In the data rows, the value 128 means zero.
Here is a table of points, one per row:
array([131., 163., 146., 110., 149., 155., 115.,  89.,  76., 126., 155., 160., 136., 101., 185.,
       135.,  43.,  59., 221., 132.,  11., 164., 183., 124., 111., 157., 111., 158., 134., 161.,
       120., 111., 162., 132., 111.,  69., 135.])
array([110.,  89., 104., 111., 182., 149.,  27.,  69., 214., 160.,  98., 134., 215., 123.,  85.,
       126., 122.,  72., 167., 176., 164.,  74., 100.,  93., 118., 175., 142., 133., 105., 136.,
       194., 128.,  86., 108., 104., 109.,  86.])
array([ 60., 140., 149., 157., 105., 115., 144., 176., 207.,  63., 134., 126., 180., 127., 167.,
        84., 112., 124., 104.,  82., 136., 173.,  92., 189., 108., 156.,  58.,  88., 123., 168.,
       110.,  55., 137., 147., 124., 156., 129.])
array([116., 162.,  75., 128.,  84., 250., 156., 122.,  79.,  69., 172., 155., 103., 122., 159.,
       108.,  69., 113., 111., 116., 133., 108., 163.,  86., 197., 151., 128., 106.,  77., 115.,
       175., 153., 173.,  64.,  59., 124., 159.])
array([ 62., 129., 154.,  57., 109., 120., 108., 152., 168., 137., 112.,  80.,  92., 132., 164.,
       125., 121., 124.,  89., 112., 167., 124., 204.,  81., 211., 132.,  64., 163., 164., 200.,
       145., 203., 129., 127., 171.,  56.,  85.])
array([131.,  92., 140.,  90., 116.,  90., 168.,  86., 175.,  66., 124., 105., 108.,  49., 108.,
       152., 137., 137., 209., 135., 157.,  50., 148., 129., 171.,  48.,  82.,  31., 134., 103.,
       131., 131., 135., 129., 150., 161., 178.])
array([106., 113., 102., 204., 172.,  89., 145., 101., 199., 139., 158., 134.,  45., 173., 149.,
        90., 111., 173., 113., 148.,  97., 125.,  80.,  99., 129., 103., 115., 186., 123., 136.,
        90., 117., 202., 191., 133., 197.,  49.])
array([115., 174., 181., 205., 135., 164., 120., 104., 140.,  93., 110., 107., 120.,  60.,  98.,
       141., 195., 183., 138., 255., 110., 129., 183., 196., 126., 148., 158., 131., 119., 177.,
       147., 123., 127., 120., 115.,  94.,  83.])
array([154.,  98., 120.,  69.,  84., 182., 116.,  94., 119., 195., 104., 123., 160., 171., 211.,
        78., 128., 185., 138., 129., 123., 137., 119., 177., 143.,  95., 107., 185., 189., 137.,
       149., 113.,  89., 128., 143., 255., 146.])
array([102., 144.,  85., 118., 141., 111., 114., 156.,  17., 113.,  86., 155., 140., 141., 104.,
       113., 172., 147., 170., 112., 171., 143., 179.,  82.,  88., 120.,  65., 126.,  97., 100.,
        72.,  98., 100., 174., 148., 178.,  35.])
array([155.,  62.,  76.,  95., 127., 130., 178., 137., 123., 141., 141., 134., 162., 157., 120.,
       112., 182.,  81.,  85., 193.,  73., 185., 120.,  87.,  85., 109., 132., 112.,  83., 181.,
       127., 137., 207., 117., 213., 165., 169.])
array([ 64., 104., 168., 181., 185.,  78., 140., 217.,  91., 140., 101., 107., 139., 165., 162.,
        76., 187.,  97., 186., 127., 145., 127., 120., 114., 188., 136., 193., 167., 106.,  91.,
       156.,  69., 187., 137., 165., 145., 192.])
array([169.,  97., 143., 102., 134.,  91., 170.,  87., 101.,  61., 187., 149., 124., 164.,  67.,
       216., 119.,  65.,  73., 125., 124., 142., 132., 201., 153., 121.,  70., 240., 144., 128.,
       168., 140., 115.,  91., 107., 124., 135.])
array([113., 187., 158., 101., 123., 124., 149., 161., 158., 140., 180., 164., 150., 133., 105.,
       120., 136., 127., 214., 187., 150.,  83.,  31., 120., 129.,  99., 146., 130., 179., 148.,
        95., 243., 122., 150.,  70.,  78., 158.])
array([164.,  76., 171., 152., 142., 124., 107., 137.,  87., 176., 155., 213.,  96.,  90., 175.,
       160., 115., 120., 100., 104., 110., 116., 107., 128., 179.,  95., 121., 129.,   7., 188.,
       122., 144.,  39.,  98.,  44., 137., 122.])
array([ 84.,  56., 135., 190., 136., 115., 205., 126.,  83., 121., 175.,  95., 182., 123., 150.,
        97.,  95., 119., 113., 128., 178., 134., 160., 168.,  59., 154., 159., 128., 197.,  63.,
       122., 168.,  74., 101., 138., 139., 110.])
array([138., 172.,  98., 106.,  93.,  70., 107.,  98., 135., 109., 152., 151.,  31.,  90., 124.,
        53., 103.,  53.,  95., 146., 140., 191., 145., 127., 152.,  87., 178., 122., 131., 100.,
       153., 106.,  71., 163., 179.,  96., 114.])
array([ 94.,  67., 118., 112., 110., 179.,  72.,  92.,  62.,  83., 123.,  66.,  45., 175., 133.,
       214.,  59., 178., 163., 134., 145., 121.,  93., 128.,  99., 153., 163., 125.,  88., 171.,
        67.,  98.,  85., 104., 163.,  71., 175.])
array([109., 125., 109., 184.,  53., 121., 100., 116., 159., 181.,  83., 136., 103., 149., 168.,
       197., 189.,  74., 119., 164., 168., 221., 112., 102.,  97., 191.,  82., 106., 158.,  49.,
       101., 131., 143.,  92.,  92., 184., 144.])
array([133., 181., 192., 110., 153., 124., 130., 110., 107., 120.,  88., 127., 154., 200., 110.,
       140.,  57., 115.,  71., 145., 152., 113., 165., 106., 139.,  44., 182.,  63., 180., 126.,
        91.,  69., 163.,  71.,  88., 123.,  87.])
array([ 98., 132.,  98.,  92., 201., 114., 204., 151.,  87., 213., 131., 144., 112., 135., 112.,
       166., 164., 157.,  97.,  90., 111., 167., 124., 144., 100., 132., 148.,  55., 160., 164.,
       201., 120., 130., 215.,  93., 135., 116.])
array([ 73., 159., 164., 122., 100.,  99., 108., 135., 126.,  55.,  94., 108., 138.,  73.,  83.,
       123., 157., 210.,  96., 110.,  49.,  76.,  52.,  69.,  41., 119., 128., 160., 143., 109.,
       181., 141.,  97., 102., 134., 116., 172.])
array([166., 144., 121., 169., 116., 198.,  89., 124., 147.,  81.,  71., 138., 161., 106., 122.,
       195., 168.,  56., 133.,  73., 130.,  43.,  72., 185., 132.,  78., 153., 162., 158., 144.,
       117., 170., 124., 180., 168., 106., 125.])
array([167., 182.,  60., 111., 116.,  64., 180.,  97., 114., 135.,  74.,  68., 224., 103., 146.,
       163.,  96., 179., 119., 103., 108., 185.,  85., 114., 228., 161., 144., 147.,  84.,  85.,
       109., 124., 103., 120., 155.,  86.,  85.])
array([187., 180., 158., 131.,  42.,  98.,  92., 130., 137., 162., 214.,  95., 141., 162.,  65.,
       153., 144., 130., 152., 107.,  87.,   5., 149., 118., 147., 200., 175.,  77., 140., 145.,
       159., 130., 114., 132., 140., 151., 112.])
array([106.,  96.,  80., 114., 118., 130., 106., 182., 193., 166., 167., 182., 173., 104., 146.,
       170., 132., 195.,  85., 111., 127., 122., 221., 142.,  94., 115., 183., 156., 101.,  59.,
        67., 111., 158., 208., 124., 136., 169.])
array([195., 154., 176.,  88., 219., 159., 126., 139., 100., 141., 110., 109.,  99.,  78., 142.,
        90., 106., 110.,  20., 166., 150., 113., 122.,  94., 164., 204.,  84.,  99., 146.,  89.,
        64., 115., 109., 167., 151., 120., 166.])
array([161.,  64., 149., 179.,  90., 118.,  90., 101., 104., 156.,  72., 138., 119., 179.,  62.,
        46., 108., 177., 140.,  73., 138., 191., 135., 177., 109., 119.,  97.,  91., 116.,  92.,
       157., 160., 215., 181.,  88.,  98., 157.])
array([188., 128.,  38., 160., 155.,  77., 139., 176., 175., 138.,  85., 130.,  95., 149., 131.,
        77., 168., 132., 133.,  70., 144., 137., 166., 114.,  83., 148., 150., 149., 178., 208.,
        77., 106., 110.,  43.,  76., 138., 163.])
array([188., 168., 171.,  97., 152., 200., 136., 173., 160., 160., 184., 105.,  93., 103.,  89.,
       121., 147., 149., 187.,  76., 145., 141.,  78., 148.,  61.,  88., 118., 116.,  80.,  67.,
       171., 125., 135.,  47., 194.,  81.,  84.])
Along one direction, these points spread out more than along any other. Where along it does each point below lie, from 0 to 99? 50 is the average, and the first point above lies past it. One standard deviation of the points above along it is 16.
array([115., 174., 181., 205., 135., 164., 120., 104., 140.,  93., 110., 107., 120.,  60.,  98.,
       141., 195., 183., 138., 255., 110., 129., 183., 196., 126., 148., 158., 131., 119., 177.,
       147., 123., 127., 120., 115.,  94.,  83.]) 64
array([102., 144.,  85., 118., 141., 111., 114., 156.,  17., 113.,  86., 155., 140., 141., 104.,
       113., 172., 147., 170., 112., 171., 143., 179.,  82.,  88., 120.,  65., 126.,  97., 100.,
        72.,  98., 100., 174., 148., 178.,  35.]) 31
array([138., 172.,  98., 106.,  93.,  70., 107.,  98., 135., 109., 152., 151.,  31.,  90., 124.,
        53., 103.,  53.,  95., 146., 140., 191., 145., 127., 152.,  87., 178., 122., 131., 100.,
       153., 106.,  71., 163., 179.,  96., 114.]) 49
array([169.,  97., 143., 102., 134.,  91., 170.,  87., 101.,  61., 187., 149., 124., 164.,  67.,
       216., 119.,  65.,  73., 125., 124., 142., 132., 201., 153., 121.,  70., 240., 144., 128.,
       168., 140., 115.,  91., 107., 124., 135.]) 62
array([109., 125., 109., 184.,  53., 121., 100., 116., 159., 181.,  83., 136., 103., 149., 168.,
       197., 189.,  74., 119., 164., 168., 221., 112., 102.,  97., 191.,  82., 106., 158.,  49.,
       101., 131., 143.,  92.,  92., 184., 144.]) 28
array([195., 154., 176.,  88., 219., 159., 126., 139., 100., 141., 110., 109.,  99.,  78., 142.,
        90., 106., 110.,  20., 166., 150., 113., 122.,  94., 164., 204.,  84.,  99., 146.,  89.,
        64., 115., 109., 167., 151., 120., 166.]) 49
array([106.,  96.,  80., 114., 118., 130., 106., 182., 193., 166., 167., 182., 173., 104., 146.,
       170., 132., 195.,  85., 111., 127., 122., 221., 142.,  94., 115., 183., 156., 101.,  59.,
        67., 111., 158., 208., 124., 136., 169.]) 31
array([106., 113., 102., 204., 172.,  89., 145., 101., 199., 139., 158., 134.,  45., 173., 149.,
        90., 111., 173., 113., 148.,  97., 125.,  80.,  99., 129., 103., 115., 186., 123., 136.,
        90., 117., 202., 191., 133., 197.,  49.]) 27
array([154.,  98., 120.,  69.,  84., 182., 116.,  94., 119., 195., 104., 123., 160., 171., 211.,
        78., 128., 185., 138., 129., 123., 137., 119., 177., 143.,  95., 107., 185., 189., 137.,
       149., 113.,  89., 128., 143., 255., 146.]) 34
array([155.,  62.,  76.,  95., 127., 130., 178., 137., 123., 141., 141., 134., 162., 157., 120.,
       112., 182.,  81.,  85., 193.,  73., 185., 120.,  87.,  85., 109., 132., 112.,  83., 181.,
       127., 137., 207., 117., 213., 165., 169.]) 31
array([131.,  92., 140.,  90., 116.,  90., 168.,  86., 175.,  66., 124., 105., 108.,  49., 108.,
       152., 137., 137., 209., 135., 157.,  50., 148., 129., 171.,  48.,  82.,  31., 134., 103.,
       131., 131., 135., 129., 150., 161., 178.]) 65
